Each row has a name. After each piece below comes the name of the row it's from, unless a question asks for something else. Each question is about the rows just above it.

Q_812: [146 124 125 146  88]
Q_761: [122 125 128 150 213]
Q_470: [172 114 114 150 114]
[125 124] is which row, read backwards? | Q_812
The value that Q_470 holds more than once: | [114]
Which value appears more than once in Q_812? | [146]
The row with [146 124 125 146  88] is | Q_812
Which row holds [114 114 172] read backwards? | Q_470
[125 124 146] is which row, read backwards? | Q_812

Q_601: [ 65 133  74 126  80]
Q_20: [173 134 128 133 192]
Q_254: [ 72  72  92 122 111]
Q_688: [ 87 170 113 120 128]
Q_664: [137 225 137 137 113]
Q_615: [ 58 154 123 123  91]
Q_258: [177 149 106 137 225]
Q_763: [128 170 128 128 128]
Q_13: [ 88 174  77 126 152]
Which row holds [177 149 106 137 225]? | Q_258
The value that Q_615 holds more than once: | [123]
The value that Q_664 holds more than once: | [137]
[137 137] is which row, read backwards? | Q_664
The value that Q_763 holds more than once: | [128]
Repeated in Q_254: | [72]

Q_410: [128 118 120  79 164 114 165  98 129 155 158 104 140  79  99 142 163 193
 132 149 154 162 109  70 131 115 105  96 102 133]
Q_437: [166 154 184 129  75 177 149 162 128 151  85 174 162 190 155 161 152 139
 182 153 114 180 178 175 112 136 182 185 134 117]
Q_516: [ 76 122 159 149 208 159 136 150  93 204 200 112 201  52  95 134 183 160
 194 170 124 114 167  86 164 138 136  80 101 161]
Which row holds [ 52 201 112 200 204  93] read backwards? | Q_516
Which row holds this, read backwards? [167 114 124] | Q_516

Q_412: [ 78 106 117 110  79  55 111 104  96 101  99  90  89  99 109  90 101 118
  87  51  70 110 101  57  95  81  93]
Q_91: [ 97  86 144 146 172 195 143 149 160 154 159 168 169 151 151 167 152 136
 168 199 182 146 153 199 155 175 167]
Q_471: [ 79 107 115 108  80  54 113 101  98 100  95  84  88 102 108  87 104 118
  86  46  68 110  98  52  98  78  52]
Q_305: [181 152 143 143 181 207 145 154 167 156 164 171 171 155 151 171 155 144
 171 210 188 148 160 203 164 178 168]
Q_951: [ 52 101 117 108  81  59 114 105  96 103  97  85  87 103 112  89 106 121
  88  55  72 111 102  56 102  81  92]
Q_199: [ 76 105 114 111  79  53 113 104  90  99  97  85  85 101 106  89 101 115
  89  49  69 107  97  55  96  78  91]
[181 152 143 143 181 207 145 154 167 156 164 171 171 155 151 171 155 144
 171 210 188 148 160 203 164 178 168] | Q_305
[ 97  86 144 146 172 195 143 149 160 154 159 168 169 151 151 167 152 136
 168 199 182 146 153 199 155 175 167] | Q_91
[ 79 107 115 108  80  54 113 101  98 100  95  84  88 102 108  87 104 118
  86  46  68 110  98  52  98  78  52] | Q_471
Which row holds [78 98] read backwards? | Q_471
[ 52 101 117 108  81  59 114 105  96 103  97  85  87 103 112  89 106 121
  88  55  72 111 102  56 102  81  92] | Q_951

Q_918: [ 47  47 107 163  47 118  45  47 165]
Q_828: [135 133 107 163  99 118  45  51 165]
Q_659: [135 133 107 163  99 118 206 203  92]
Which value appears more than once in Q_918? | [47]
Which row holds [163 107  47] read backwards? | Q_918

Q_988: [106 123  36 114 106 106 153 133]
Q_877: [124  72  72  93 118 123  38 132]
Q_366: [119 106 158 114 121 104  91 129]
The value that Q_877 holds more than once: | [72]
Which row holds this, read backwards? [133 153 106] | Q_988
Which row holds this, read backwards? [104 121 114 158 106 119] | Q_366
Which value appears more than once in Q_988? | [106]
Which row holds this, read backwards? [ 38 123 118] | Q_877
Where do [119 106 158 114 121 104  91 129] appear? | Q_366

Q_28: [161 104 166 166 163  93 163 127 166 163 125]
Q_526: [120 101 136 115 137 130 122 129 117 161 129]
Q_283: [161 104 106 166 163  93 122 127 204  82 125]
Repeated in Q_526: | [129]
Which row holds [161 104 166 166 163  93 163 127 166 163 125]? | Q_28
[161 104 106 166 163  93 122 127 204  82 125] | Q_283
Which row holds [161 117 129 122 130 137 115 136] read backwards? | Q_526

Q_417: [138 136  72 159 113  94 125 120 120 129  99 169 135 117  79 142 131 112
 126  89  95 123 139  71 128 130 141 128 102 115 136 148 141 156 126 126
 121 169 104 126 152 139  90 132 117 140  91 117 108 131 157]
Q_680: [116  96 130 113 123 177 104 118 115 137 107 175 141 144 164 174 133 135
 138  76 100 123 129 141 120 112 187 100 140 146 130  91 149  97 124 141
 127 140 160 183 110 162 132 140 164 159 137 125  95 163 141]
Q_651: [116 100 146 127 117  90 136 132  93 123 130 132 159  98 115 172 226 141
 127 164 102 115 140 129 101 161 120 132 100 149 134 126  99 136 138 102
 126 130 134 107 130 136  97  99  98 143  82 127 167 101 133]
Q_670: [146 123  88 170 117 103 110 114 126 114 106 174 154 118  83 157 144 100
 119 101 123 138 153  78 140 121 150 132  98 124 129 137 138 152 142 120
 120 187  96 130 157 129  85 119 108 130  91 110 125 103 167]
Q_785: [117  88 129 111 122 177 103 116 112 138 112 178 160 146 162 172 131 130
 137  70  94 121 124 148 118 108 196  97 138 148 131  87 146  97 117 117
 125 151 168 182 112 157 131 140 162 159 139 119  98 164 139]
[138 136  72 159 113  94 125 120 120 129  99 169 135 117  79 142 131 112
 126  89  95 123 139  71 128 130 141 128 102 115 136 148 141 156 126 126
 121 169 104 126 152 139  90 132 117 140  91 117 108 131 157] | Q_417
The row with [116 100 146 127 117  90 136 132  93 123 130 132 159  98 115 172 226 141
 127 164 102 115 140 129 101 161 120 132 100 149 134 126  99 136 138 102
 126 130 134 107 130 136  97  99  98 143  82 127 167 101 133] is | Q_651
[146 123  88 170 117 103 110 114 126 114 106 174 154 118  83 157 144 100
 119 101 123 138 153  78 140 121 150 132  98 124 129 137 138 152 142 120
 120 187  96 130 157 129  85 119 108 130  91 110 125 103 167] | Q_670

Q_734: [185  90 146  88 164 178 158  83 184  83 164  91  98 145  86  82  87]
Q_180: [151 138 151 151 127 142 124 135 151 130 146 134 126 136 135 135 151]
Q_515: [151 138 130 135 130 142 124 135 151 130 146 134 126 136 135 135 130]
Q_780: [201 137 130  76 156 189 117  96 196  62 166  99  74 154 133 133 134]
The value that Q_780 holds more than once: | [133]
[151 138 130 135 130 142 124 135 151 130 146 134 126 136 135 135 130] | Q_515
Where do [185  90 146  88 164 178 158  83 184  83 164  91  98 145  86  82  87] appear? | Q_734

Q_686: [107 209 107 107]
Q_757: [127 107 107 107]
Q_178: [127 209 127 192]
Q_522: [ 51  72  78 107]
Where do [107 209 107 107] appear? | Q_686
Repeated in Q_686: | [107]
Repeated in Q_757: | [107]
Where do [127 107 107 107] appear? | Q_757
Which value appears more than once in Q_178? | [127]

Q_949: [113 120 115 126  82  79 112 100 118 102 100  80 115  67 132 125 128 108
 113 118  99 125  89 100  75  98 121  96 118 124  60  78 107 117 112  60
  90 103  95  84 101 105 123 117 110  70 123 114  88 110  91 100  82 125
 113 109  87 124 124  57  97 127  97  99]
Q_767: [106 118 118 121  83  89 113 100 115 119 104  91 124  85 126 122 129 115
 118 116  96 125  99 103  84 104 118 103 112 118  76  81 105 122 108  64
  92 109 109  99 101 111 124 124 106  81 128 115 100 104  98 112  99 124
 119 110  87 120 126  70 108 127 100 113]
Q_295: [116 120 116 122  91  89 114 108 120  96 104  89 114  75 127 122 120 111
 117 112 105 119  96 100  84 105 120 101 117 123  68  86 109 116 116  70
  92 108  95  89 106 110 123 118 112  80 122 115  91 113 100  96  82 120
 116 114  98 122 117  67 103 125 100  97]
Q_192: [ 67 103 128 100  84  82 117 100 120 111 100  80 122  68 132 134 136 107
 115 118 106 132  92 105  72 100 129  97 123 124  62  79 111 121 113  64
  92 100  99  82 104 109 123 121 110  70 122 119  92 113  91 111  86 131
 113 113  94 129 127  55 102 133  99 103]
Q_389: [151 139 136 134 172 166 141 152 139 135 150 164 129 169 129 135 127 136
 138 141 157 132 111 105 100 124  72  92  62  97  79 129 123 131 147 195
 166 145 149 154 152 143 130 128 149 175 126 139 153 151 154 139 157 134
 134 148 171 135 129 182 145 131 157 141]
Q_735: [112 118 117 118  91  96 118 116 123  94 106  93 122  78 122 116 113 121
 122  97 112 108  98  85  92 117 117 102 109 122  68  82 113 121 118  62
  82 112  89  94 114 120 127 127 111  80 124 119  94 112 111  99  76 111
 125 112 101 121 111  71 113 121  93  96]
Q_920: [150 132 140 127 183 173 134 155 138 135 156 178 121 183 128 128 121 136
 140 150 150 130 168 173 181 148 131 159 144 135 196 189 144 125 150 213
 178 154 162 167 149 139 129 123 150 192 127 133 158 151 158 130 171 134
 133 153 172 130 128 199 142 128 168 146]
Q_74: [ 98 113 120 109  85  97 113  97 107 116 109  99 118  99 121 114 120 116
 115 113  93 123 102  97  95 104 116 108 111 114  91  87 106 120 101  70
  97 111 112 107 101 111 119 118 109  89 127 116 111 101 101 109 108 120
 118 105  87 114 124  87 112 125 100 117]
Q_653: [106 121 119 124  78  89 125 106 116 112 103  85 129  80 127 123 127 123
 114 102 111 122  89  76  85 112 126  98 111 124  67  76 116 130 107  49
  80 107  91  94 112 121 124 130 111  71 129 126 101 107 104 120  84 116
 124 102  91 125 122  68 118 126  86 108]
Which row holds [111 101 107 112 111  97  70 101 120 106  87] read backwards? | Q_74
[111  79  62 124 123  97 129 100  72 105  92] is which row, read backwards? | Q_192
[100 125 103  67] is which row, read backwards? | Q_295

Q_142: [128  77  72 112  89 197 103 157 103 154 132 177 187 126 131  99 123 167
  61  98  93 142 113]
Q_826: [138  85  86 110  99 199  99 158 113 151 147 186 164 119 139  94 113 146
  83 111  99 136 121]
Q_460: [131  76  92  83 128 169  98 162 105 167 155 199 180 131 112 110 117 157
  84  95 104 127 120]
Q_149: [121 100  85  82 113 217  94 177 101 146 151 209 188 128 151  72 108 142
  78 100  97 116 111]
Q_56: [146  94  79 109 103 197  98 166 117 151 147 195 180 118 140 101 113 135
  64 103  92 126 120]
Q_403: [143 116 102 134 108 190 115 184  91 170 141 189 177 116 144  67 130 132
  96 127  96 146 123]
Q_185: [157  83  89 103 105 193 103 165 106 154 146 195 180 122 125  90 122 148
  76 107  98 120 124]
Q_504: [144  89  87 106 104 199  94 165 111 148 142 193 179 131 126  92 113 149
  89 107  88 117 115]
Q_104: [ 93  95  62  74 116 210  94 193  95 138 135 217 195 124 163  68 108 140
  67 109  89 121 110]
Q_608: [140  86  91 102  99 197  97 160 108 148 143 188 180 133 121  90 113 154
  92 110  89 117 110]
Which row holds this, read backwards? [157 117 110 112 131 180] | Q_460
Which row holds [ 84 157] read backwards? | Q_460
Which row holds this, read backwards? [177 189 141] | Q_403
[138  85  86 110  99 199  99 158 113 151 147 186 164 119 139  94 113 146
  83 111  99 136 121] is in which row? | Q_826

Q_946: [146  92  89 146 120 144 149 134 118]
Q_508: [145  99 105 114 113 140 117 101 135]
Q_239: [165 145 224 110 110 110 110 121 165]
Q_561: [121 161  80 161 127  93 120 117  87]
Q_262: [123 130 216  55 101 127  77 119 166]
Q_606: [ 87 121 142  97 106 140 104  95 145]
Q_728: [173 142  87 173 142 109 148 142  92]
Which row holds [ 87 142 173] read backwards? | Q_728
Which row holds [145  95] read backwards? | Q_606
Repeated in Q_946: | [146]
[173 142  87 173 142 109 148 142  92] is in which row? | Q_728
Repeated in Q_561: | [161]
[165 145 224 110 110 110 110 121 165] | Q_239

Q_801: [185 140  88 118 113 111 115 207 109]
Q_248: [139  58 116 133 130 114  95 129 117]
Q_484: [ 97  42 178 141 116 139  58 113  83]
Q_534: [124 104 126 132 149 121 149 149  85]
Q_759: [ 97  82 178 113 116 113  58 113 113]
Q_181: [124 114 144 157 124 121  87 140 164]
The value that Q_534 holds more than once: | [149]
Which value appears more than once in Q_181? | [124]
Which row holds this, read backwards? [113  58 113] | Q_759
The value that Q_759 holds more than once: | [113]

Q_519: [ 96 129 113 182 162 122  70  42 123  70  90 130  82  89  75  33 126 148
 164 122 113  92 129  48 109 112 172  96 137 121  66  77  83  89 140  50
 117 106  93  57  93 197 152 168]
Q_35: [ 96 130 116 106  79 180  89 168 117 109  87 178 155 128 208 131 107 109
 173  90 164 143 187 162 176  93 167 162 158 150 106 157 188 104 164 128
 142 165 195 178 168 136 112 160]
Q_549: [130 158 158 105 171  95 163 147 111 158 148 110 102 150 135 144 105 126
  79 159  98 122 121 161 155 142  95  74 157 124 140 155 133 109  76 141
 137  82 140 158 166 109 144 111]
Q_322: [148 121 131  90  83 135 153 170 114 149 147 114 148 146 161 147 124  92
 148 112 122 113 164 161 134 139  90 151 112 115 157 146 112 144 113 162
 147 142 151 172 148  78  94 108]
[ 96 130 116 106  79 180  89 168 117 109  87 178 155 128 208 131 107 109
 173  90 164 143 187 162 176  93 167 162 158 150 106 157 188 104 164 128
 142 165 195 178 168 136 112 160] is in which row? | Q_35
The row with [130 158 158 105 171  95 163 147 111 158 148 110 102 150 135 144 105 126
  79 159  98 122 121 161 155 142  95  74 157 124 140 155 133 109  76 141
 137  82 140 158 166 109 144 111] is | Q_549
Which row holds [106 117  50 140  89  83] read backwards? | Q_519
[164 113 122 112 148  92] is which row, read backwards? | Q_322

Q_596: [145 163  93 117 117  79 134 152 117 117]
Q_292: [168 130 152  79 117 134  93 132  96 110]
Q_573: [117 117  93 132 117  79 145 145 146 145]
Q_793: [145 163  93 132 117  79 134 152 111 110]
Q_169: [168 130  96 162 116 139 131 183  96 110]
[152 134  79 117 117  93] is which row, read backwards? | Q_596
Repeated in Q_169: | [96]
The value that Q_596 holds more than once: | [117]
[168 130 152  79 117 134  93 132  96 110] | Q_292
[145 163  93 132 117  79 134 152 111 110] | Q_793
Which row holds [ 79 152 130] read backwards? | Q_292

Q_378: [ 56  85 152  57 192 147]
Q_825: [ 85  56 179 179 120  49]
Q_610: [ 77 173  77 179  77  77]
Q_897: [113 179  47 121  77  59]
The value that Q_825 holds more than once: | [179]
[179  56] is which row, read backwards? | Q_825
The value that Q_610 holds more than once: | [77]
Which row holds [ 56  85 152  57 192 147]? | Q_378
[113 179  47 121  77  59] | Q_897

Q_797: [128 138 140 137 121 128 123 160 104 119 142 163 135 123 144 107 133 152
 140 169 140 112 104 142 133 117 138 146 130 123 128 133 133 136 137 135]
Q_441: [113 136 119 132 123 127 111  97 120 112 112 154 119 139 109 110 137 111
 136 100 130 118 153 111 116 123 130 117 133 136 108 133 129 137 142 128]
Q_666: [142 121 133 124 115 124  51 119 110 135 131 138 135 129 132 125  57 136
 137  88 122 137 145 123 133 150 135 121 128 126 145 151 128  33 117 112]
Q_24: [167 131 138 131 127 140 126 127 125 124 128 116 125 121 138 142 179 114
 131 137 111 128 108 119 130 106 124 131 129 127 110 109 125 165 141 138]
Q_176: [112 125 119 139 124 130 115  90 107 120 150 109 128 129 136 143 111 141
 137 178 155 124 148 133 129 122 111 114 135 122 116 168 130  99 129 123]
[167 131 138 131 127 140 126 127 125 124 128 116 125 121 138 142 179 114
 131 137 111 128 108 119 130 106 124 131 129 127 110 109 125 165 141 138] | Q_24
[128 138 140 137 121 128 123 160 104 119 142 163 135 123 144 107 133 152
 140 169 140 112 104 142 133 117 138 146 130 123 128 133 133 136 137 135] | Q_797

Q_490: [ 71  88  91 157  95  87 101  78  98 101  78 138 163 126  95  58 165  97
  78 174 119  89 165 191]
Q_817: [ 71  80 198  66 182 202  70  73  71  68 101  54 204 139 176 171 150 182
  74  67 191 124 164 194]
Q_954: [ 95  58 163 112 126 174 168 126 132 111  94 142 119 131 106 131 131 161
 152  65 112  69 178 131]
Which row holds this, read backwards? [126 163 138  78 101  98] | Q_490
Which row holds [ 71  88  91 157  95  87 101  78  98 101  78 138 163 126  95  58 165  97
  78 174 119  89 165 191]? | Q_490
Where do [ 95  58 163 112 126 174 168 126 132 111  94 142 119 131 106 131 131 161
 152  65 112  69 178 131] appear? | Q_954
[165  58  95] is which row, read backwards? | Q_490
[ 71  80 198  66 182 202  70  73  71  68 101  54 204 139 176 171 150 182
  74  67 191 124 164 194] | Q_817

Q_155: [ 97 132 157 157 116 128 145 157 165 191 115 141 121 118 120 105 157 140
 142  52 145 120 155 177  84 123 166  96 177 103 125 182 126]
Q_796: [149 150 147 182  82 131 157 140 145 162 138 135 116 147 136 108 181 149
 125  73 130  82 144 173  92 117 149  86 150 112 140 191 106]
Q_609: [ 97 132 132 192  66 128 148 120 103 117 183 176 114 181 153 105 171 122
 115  83  94  47 136 155  74  64 128 132 132  95 130 156 103]
[ 97 132 157 157 116 128 145 157 165 191 115 141 121 118 120 105 157 140
 142  52 145 120 155 177  84 123 166  96 177 103 125 182 126] | Q_155
[148 128] is which row, read backwards? | Q_609
[ 97 132 132 192  66 128 148 120 103 117 183 176 114 181 153 105 171 122
 115  83  94  47 136 155  74  64 128 132 132  95 130 156 103] is in which row? | Q_609

Q_196: [ 92 138  99 149 138 141 109 125 138 146 144 214 138 130 151 140 122]
Q_455: [ 45  91 141 131 173 187 120 100 120 124 121 110 145 126 123 126 106]
Q_260: [ 92 161  99 133 113 141 109 125 138 146 144 214 138 130 151 140 122]
Q_241: [ 95 116 189 124 114 103  86 102 133 101  86  86 133 120  86 120 147]
[123 126 145 110 121] is which row, read backwards? | Q_455
[100 120 187 173 131 141  91  45] is which row, read backwards? | Q_455
Which row holds this, read backwards? [131 141  91] | Q_455
The value that Q_196 holds more than once: | [138]
Where do [ 92 138  99 149 138 141 109 125 138 146 144 214 138 130 151 140 122] appear? | Q_196
Which row holds this, read backwards? [133 102  86 103] | Q_241
Which value appears more than once in Q_260? | [138]

Q_708: [154 157 136 165 128 130 171 157 169 105 107 142 100 128 135 146 123  61
 120 131  61 117 134  95 210 120 136 117 133 101 116 105 173  68 114  96
 108 161 107 131 108 131 154 117 135 119 117  61 176  88 154 125 115 184
 116 165]
Q_637: [109 167 131 143  96 142 139  72 107 144 163 132  56 111 128 143 123 171
 149 121 139 163 171 164 108 125 136 163 171 165 111 203 147 136 116 110
 111 139 163 184 109 184 172 113 142 109 181 103  60 127 108 117 135 117
 114 130]
Q_100: [126  67 101 147 122  63 144 131 145 147  99 139 122 147 139 114 149  61
 120 134 131  95  61 117 101 113 134 122  61  89 117  43  87 150 113 112
 142 139  99  56 110  56 109 154 142 105 107  91 177 189 128 178 121 125
 117 101]
Q_201: [106 161 107 131 117 140 148 101 140 127 139 132  60 119 135 162 116 162
 171 116 140 137 162 184 112 120 136 127 162 114 113 147 170 106 116 102
  92 143 139 163 104 163 190 114 143 110 148  79 133  99 122 117 129 130
 116 145]
[106 161 107 131 117 140 148 101 140 127 139 132  60 119 135 162 116 162
 171 116 140 137 162 184 112 120 136 127 162 114 113 147 170 106 116 102
  92 143 139 163 104 163 190 114 143 110 148  79 133  99 122 117 129 130
 116 145] | Q_201
Which row holds [126  67 101 147 122  63 144 131 145 147  99 139 122 147 139 114 149  61
 120 134 131  95  61 117 101 113 134 122  61  89 117  43  87 150 113 112
 142 139  99  56 110  56 109 154 142 105 107  91 177 189 128 178 121 125
 117 101]? | Q_100
Where do [154 157 136 165 128 130 171 157 169 105 107 142 100 128 135 146 123  61
 120 131  61 117 134  95 210 120 136 117 133 101 116 105 173  68 114  96
 108 161 107 131 108 131 154 117 135 119 117  61 176  88 154 125 115 184
 116 165] appear? | Q_708
[131 107 161 108] is which row, read backwards? | Q_708
Which row holds this, read backwards? [109 142] | Q_637
Which row holds this, read backwards? [101 117  61  95 131 134 120  61] | Q_100

Q_809: [128 129 129 122 129 128 127 134 128]
Q_364: [151 143 104 128  95 133 102 173 114]
Q_926: [131 122 129 128 127 134 128 128 111]
Q_577: [134 131 128 130 119 130 122 140 124]
Q_550: [136 127 129 112 129 118 128 145 132]
Q_26: [104  95 128 151 143 173 102 133 128]
Which row holds [128 134 127 128 129 122 129] read backwards? | Q_809
Which row holds this, read backwards? [140 122] | Q_577
Which row holds this, read backwards? [173 102 133  95 128 104 143 151] | Q_364

Q_948: [144 126 133 133 140 143 131 128 126 131 125 135]
Q_958: [183 135 104 124  98  97 142 115  92 140 149 139]
Q_97: [ 93 141  96 133 118 115 132 141 104 134  96 124]
Q_128: [125 124  88 127 118  96 141 132 115 104 124 134]
Q_520: [132 107 113 119 144 152 117 113 160 129 104 151]
Q_997: [111 145  99 162 127 121 118 178  95 126 110 108]
Q_253: [110 127 171 126 139 140 147 113 115 135 120 137]
Q_631: [ 96 143 164 124 130 128 163 112  89 141 112 132]
Q_803: [107 147 115 172 105 112 132 179  98 118 120 136]
Q_739: [164  99 110 112 148 170 131  88 174 133  98 193]
Q_166: [148 146 152 137 131 125 161 122  61 149 126 128]
Q_551: [ 91 133 122 115 134 130 146 108  98 147  83 134]
Which row holds this, read backwards? [112 105] | Q_803
[124  96 134 104 141 132 115 118] is which row, read backwards? | Q_97

